One turning vector, and how many ticks it has turned:
The counts run from 0 to 155.
[ 93 122 144 145 122 127 126 102  90 126 174 139 105 151 128 154 138  90
  88 141 122  75 180 107 119 145 139  94 163 120 102 134 105  92 123  79
 144 113  88 120 140 132 141 122 125 131 115  62 164  87 116 120]  114
[144 111 152  77 130 107  67 153 139 113  85 118 153  97 137 101  81 107
 136 177 126 129 103 154 133 133 123 107 129 108 151 122  95 184 104 170
 101  99 149 134 120 122  83 148 135 159 123 127 105 160 170 141]  41
[111 139 111 105 143 136 139 128  98 100 174  94 117 138 150 107 158 110
 137  73 139 107 102 138 104 127 143 164  87 110  90  79 100 102 112 125
 145 100 121 171 148 121 161 153  81 128 164 117 111 102 165 139]  1
[133 106 175 123 173 156  44 146 137 150 133 122 152 132 140 112  94  69
  73 142 110 108 151 119 115  94 123 147 152 120 129 131 127 116 103 121
  98 147 111 116 124 116 104 120 125 125 148  59 136  97 138 176]  33
[121 157 113 129 104 184  99 134 126 141 137 106 100 129 191 136 118 109
 101 103 129 126 147 154 157 123 152  98 124 129 109 139 123  92 134 173
 158 151 111 178 113 163 148 141 172 138 150  63 153 122 135 139]  97
[ 95 136 125 126 115 103 137  89 100 119 188 165 103 130 116 148 139 106
 105 132 116  81 163 153 108 126 171 112 165  96 124 154  85 101 120  79
 161 102 115 110 144 151 154 111  89 121  99  99 140  96 113 107]  113
[ 90 128 140 126 114  98 126  85  93 113 166 163  95 111 123 146 123 115
 112 156 121  98 151 136 105 147 172  92 179  91 129 143  95 122  99  96
 141  93 112  77 115 134 127 101 111 142 111  97 145 106  92 111]  119
[111 133 172 108 163 117 108 136 147 124 116 117 107 123 114 137 128 131
  93  82  83 119 157 139  62 148 110 109 145 100 181 125 146 109  95 164
  95 168 144 122 116 117 119 127  95 163 132 132 177  87 142 112]  144
[140  97 154 108 164 125  66 165 119 171 120 142 145 115 167 118 114  85
 120 122 107  95 139 131 134 113 118 149 164 103 110 136  93 125  89 132
  95 145 123 136 109 168  55 120 133 135 143 102 118 145 130 170]  28
[109 128 150  94 158  92 109 136 119 103 126 119 160 110 140 114 138 120
 143 128  91 138 137 121  78 126  75 144 124 100 147  92 127 124  88 140
 108  84 129 155 166  91 111 175  93 161 172 103 142  90 195 160]  140
[ 92 150 124 186 107 154 144 134 173 112  97 145 166  98 143  92 136 148
 135 118 127 104 112  89 145 195 138 181 104 118 132 106 131 111 129 117
 146 122 137 149 176  64 132 150 111 155 101 139 135 145 132 167]  70
[ 82 154 152 121  99  95 146 139 169  73  98 119 163 114 119 119 105 160
 164 115 112 110 139 161 116 102 184 192 115 100 167 146  97 145 140 132
 103 117 135 150 100 131 123 142 135 135 105 115  99 145 106 124]  60
[ 92 132 127 137  98 164 147 131 178 148  97 115 133 134 195 149 137 114
 108  93 110 157 133 114 160  99 137 148 125 136 109 124 151 110 143 157
 100 144 148 178  73 155 108 121 130 149  93 117 106 138  57 128]  79
[111 108 142 154 114 141  94 130  78 138 148 103 118 154 141 134 124  84
 108 128 125  69 158  99 134 153 117 109 162 121  72 114  97 102 114  93
 138 130 101 149 139 128  99 133 155 140 133  52 162  85 137 122]  115
[ 80 162 117 124  99 162 155  99 162  91 145 130 157 117 175 137 160 103
 100 134 128 145 113 113 151 124 138 145 107 153  90 105 122  91 142 145
 139  73 126 168 156  92 157 168 105 127 117 119  78 139 115 149]  83
[129 152 153  97 137 122 110 132 144  79 127  73 158 124 132 111 100 138
 138 133 120 126 113 147  83 122 137 159  85 119 131  83 106 139 106 159
 116  84 115 129 130  60 143 172 109 149 157 103 115  76 148 105]  147
[127 131  93 101  95 111 125 140  68 147 134 120  96 104 168 155 123 105
 158 108 137  78  99 148 142 167 138  95 133  97  98 138  80 153 123 142
 166 106 153 170 121 194  97 130 115 132 109 137 116 153 133  95]  105
[105  95 148 146 141 127 101  98  96 147 138 157  99 119 153 138 123  93
  86 129 110 114 147 102 128 127 116  95 154 105 150 123 158 137  88  79
 105 114 137  96 124 112 126  95 102 171 115  85 188  70 111 123]  126
[103 140 163 169 104 134 123 157 157  88  95 125 173 127 130  95 102 143
 125  92 122  88 138  80 138 175 124 188  96 105 137 110 114 122 132 112
 121 126 145 170 168  69 149 141 123 150 115 122 129 126 147 153]  64
[ 77 124 148 171  99 144 152 134 157 112  75 137 126 135 121 131 122 141
  81 102 128 117 139  93 128 189 144 117 133 116 159 132 159 115 126 147
 101 156 146 133 100 103 126 111 127 159  60 144 142 142  64  98]  68
[138 151 153 121 157  97 134 132 105  95 126 107 161  91 121 112 123 137
 161 109 136 110 113 112 101 182 121 140  75 111 163  81 128 145 103 131
 113  79 122 146 143  48 150 159  96 160 120 146 135 109 160 117]  152
[164  99 128 129 165 149  75 169 117 203 123 117 106 124 162  96 127  83
 121 125 132  92 128 143 139 145 125 123 150 110  92 125  95 120  92 125
 107 157 117 129  98 164  63 127 124 152 103  96 120 133 101 127]  22
[ 92 130 173 160 111 119 133 142 137  98  90 127 167 136 102 125 121 130
 107  90 112  94 151  60 128 192 102 146 104 109 157 114 151 121 134 116
 104 152 157 165 152  75 159 122 106 144  82 127 170 127 133 141]  63
[128 129 141 106 154 143  76 138 130 128  86 130 167 110 117 119  96  91
 102 133 103 111 173 117 122 127 111 114 112 110 196 134 155 145 110 124
 114 146  99 150 130  93 141 147 133 146 106  66 172 117 184 189]  45
[131 150 115 120  94 155 100 140 117 154 114 115  91 124 188 135 113 115
 107 105 145 115 132 150 154 171 130  60 133 121 107 137 103 106 141 194
 155 150 152 189 117 186 120 149 163 143 131 102 138 156 148 106]  98
[121 123 133 121 123 108  83 130 151 145 131 141 113 108 178  75 113 144
 133 171  94 148 116 182 131  93 113 125 160 103 120 107  71 142  97 119
 123  94 144 123 154 126  67 152 120 182 146  91 117  84 138 128]  129
[128 109 153 159 118 116  80 159  85 149 132 131 123 112 180 101  97 116
 154 140 119  92 110 114 137 140 125 138 156  97  97 110  96 152  85 104
 141 102 138 123 161 128  77 127 140 154 167  84 146 104 149 162]  122
[106 122 141 127 108  85 124 116 119 116 163 156  95 110 136 119 112 136
 138 145 118  91 119 178 104 131 187 117 184  80 116 162  59 129 109 120
 145  91 143  95 126 157  94 106 104 141 120 118 123 122 107  97]  118
[140 104 134 123 166 171  89 132 116 172 130 109 126 142 151  87 132  77
 110 137 144  96 144 142 146 116 142 131 131 125  83 108  94 123 100 101
 102 137  81 130  86 133  98 130 135 153 102  63 124 111  91 122]  21
[128 153 164 109 152 109 107 137 124  80 128  96 145 110 114 106 108 131
 122 127 125 131 127 123  80 157  93 132 102 116 139  77 120 119  94 148
 109  89 126 147 171  57 146 178 101 156 156 131 138  91 186 115]  146
[134 115 151 100 168 163  81 110 144 110 136 129 139 119 114 129 102  68
  69 165 116  98 132 126 109 118 166 132 132 113 170 139 156 120 103 130
 117 117  95  71 119  81 152  97  95 121 109  92 154 100 134 165]  38
[123 111 135 125  92 117 106 151  66 161 128 100 114 141 170 135 117  90
 160 103 125  78 138 121 150 140 111 117 145 104  75 121  80 123 124 115
 150 131 136 187 135 184  91 136 141 140 132  81 139 107 145 121]  110
[135 114 137 127 155 120 116 156  61 152 143 144  96 117 141 108 144 116
 129  81 163  78 113 116 118 213 142 105 128  80 120 101 110 138  78 135
 130 143 145 131 103 164 126  96 104 150 120 153 152 158 125 104]  11
[125 114 142 141 107 109 107 147 109 133 139 127  96 117 157 116 110 120
 147 141 120  75 107 155 120 149 160 130 176  81  84 134  43 137 105 122
 153 106 143 107 142 159  63 130 120 145 140 113 118 118 120 101]  117
[146 120 145  74 119 108  92 156 134 114  70 101 166 124 132  99  76 123
 144 143 111 121 119 157 143 107 108 136  99 104 160 118 105 187 122 144
 104 112 158 170 135 126 106 157 110 154 105 121  98 122 167 130]  47
[135 163 147 117 150 123 123 132 129 100 115  92 146  93 143 103 120 137
 184 107 137 119 121 140 122 126 167 179  65 117 168  80 132 136  98 136
 118  80 101 141 120  55 147 158 113 148 137 112 128  91 136 122]  153
[117 152 103 119 107 179 117 117 124 113 161 118 103 127 183 137 123  78
 104 105 144 115 140 138 147 103 188 123  95 129 104 134 138  84 139 147
 171 105  97 151 123 128 186 127 133 120 145  67 134 107 134 139]  96
[ 73 135 169 140 108 119 157 128 138  94  85 137 162 140  89 155 114 147
 101  91 113 106 179  83 109 172 134 119 122 101 178 144 161 129 128 121
  83 164 150 151 102 107 160 100 124 148  71 115 162 134  94 116]  62
[124 124 127 107 184 106 128  77 123 132 177 169 159 109 120 135 159  69
 112 174 130 100 129 135 117 122 137 117 144 105 128 117  97 119  89  71
 119  73 105 100 131 111 132 125  74 129  90 113  93 134 105 141]  25
[106 141 151 129 100 107 136 159 155  79  74 103 177 129 123 104  98 147
 176 120 110  92 125 125 122 126 153 212  95 111 135 116  95 161 134 128
 129 105 146 156 140  98 109 157 124 143 121 111 100 143 147 139]  59
[ 89 172 117 161  93 151 146 120 184  96 110 138 160 104 154  83 139 151
 164 154 127 132 123 113 153 140 155 182 102 123 131 110 120 117 133 121
 138  90 126 156 151  72 119 164 146 160 107 121 106 153 109 161]  71
[ 80 165 107 148  98 144 152  99 172 109 126 154 175 103 172 114 148 120
 134 129 131 155 126 118 162 117 134 171 100 136 109 100 124 107 135 114
 135  76 131 182 152  94 147 161 127 160 111 108  99 154 107 164]  77
[103 114 141 152 125 121 117  96  77 131 167 148 119 129 132 152 130  87
 103 153 121  83 158  90 119 152 137  93 168 106 119 127 138 122  82  78
 129 106 102  89 119 119 117  97 131 148 117  72 184  89 103 131]  120
[ 90 144 146  97 117 111 152 130 173  87  89 124 149 122  77 151 111 139
 124 130  91  97 151 162  92 122 168 135 129  96 189 155 125 138 135 137
 106 149 121 119  89 127 125 126 106 129  58 122 124 129 105 117]  55
